[[16,18,-9],
[30,-11,-35],
[5,-8,53],
[10,-18,11],
[22,-20,15]]
:
[[-11,-35],
[-8,53]]

[[-54,31,2,51],
[-10,-13,17,-4],
[0,5,-34,11],
[20,29,29,-7],
[26,-11,47,40]]
:
[[-13,17],
[5,-34]]

[[-15,19,4,-8],
[-12,39,53,-8],
[-33,-16,36,-12]]
:
[[39,53],
[-16,36]]

[[-14,45,-14,-34],
[17,18,18,-26],
[25,-36,20,24],
[52,-51,51,21],
[0,42,6,14]]
:
[[18,18],
[-36,20]]

[[2,-20,22,29,-5],
[-39,-16,-12,9,-42],
[-14,-10,13,2,4],
[32,-17,-36,17,-24]]
:
[[-16,-12],
[-10,13]]

[[-14,10,12,-10,36],
[-1,-4,-4,-3,-9],
[-18,9,6,-14,43],
[3,-1,-5,4,-18],
[-15,9,9,-6,40]]
:
[[-4,-4],
[9,6]]

[[0,1,0,-1,0],
[-2,-1,-2,-2,0],
[0,0,4,0,2],
[53,-21,31,-28,-15]]
:
[[-1,-2],
[0,4]]

[[2,3,36,31],
[33,34,1,2],
[1,26,41,4],
[7,0,19,45],
[45,9,1,17]]
:
[[34,1],
[26,41]]

[[28,42,35],
[7,-28,43],
[-29,-3,-25],
[17,-46,27],
[-42,31,-25]]
:
[[-28,43],
[-3,-25]]
---
[[-36,43,-19],
[40,-28,19],
[-3,14,0],
[28,-13,13],
[-22,6,-15]]
:
[[-36,43],
[40,-28]]

[[-28,46],
[9,21],
[-39,37]]
:
[[-28,46],
[9,21]]

[[-21,13,-15],
[-24,20,0],
[-45,41,38],
[1,6,-5],
[-21,20,0]]
:
[[-21,13],
[-24,20]]

[[13,-23],
[-52,-9],
[-9,12],
[-7,-13]]
:
[[13,-23],
[-52,-9]]

[[-16,3,48,-22,13],
[23,18,-18,46,-18],
[-1,15,9,-10,34],
[3,-12,1,-25,9],
[-1,-9,-2,12,-5]]
:
[[-16,3],
[23,18]]

[[-17,-20,-16,-9,-35],
[7,12,14,10,-16],
[-10,3,4,-14,8],
[-27,-16,-19,44,12],
[-13,14,17,21,-10]]
:
[[-17,-20],
[7,12]]
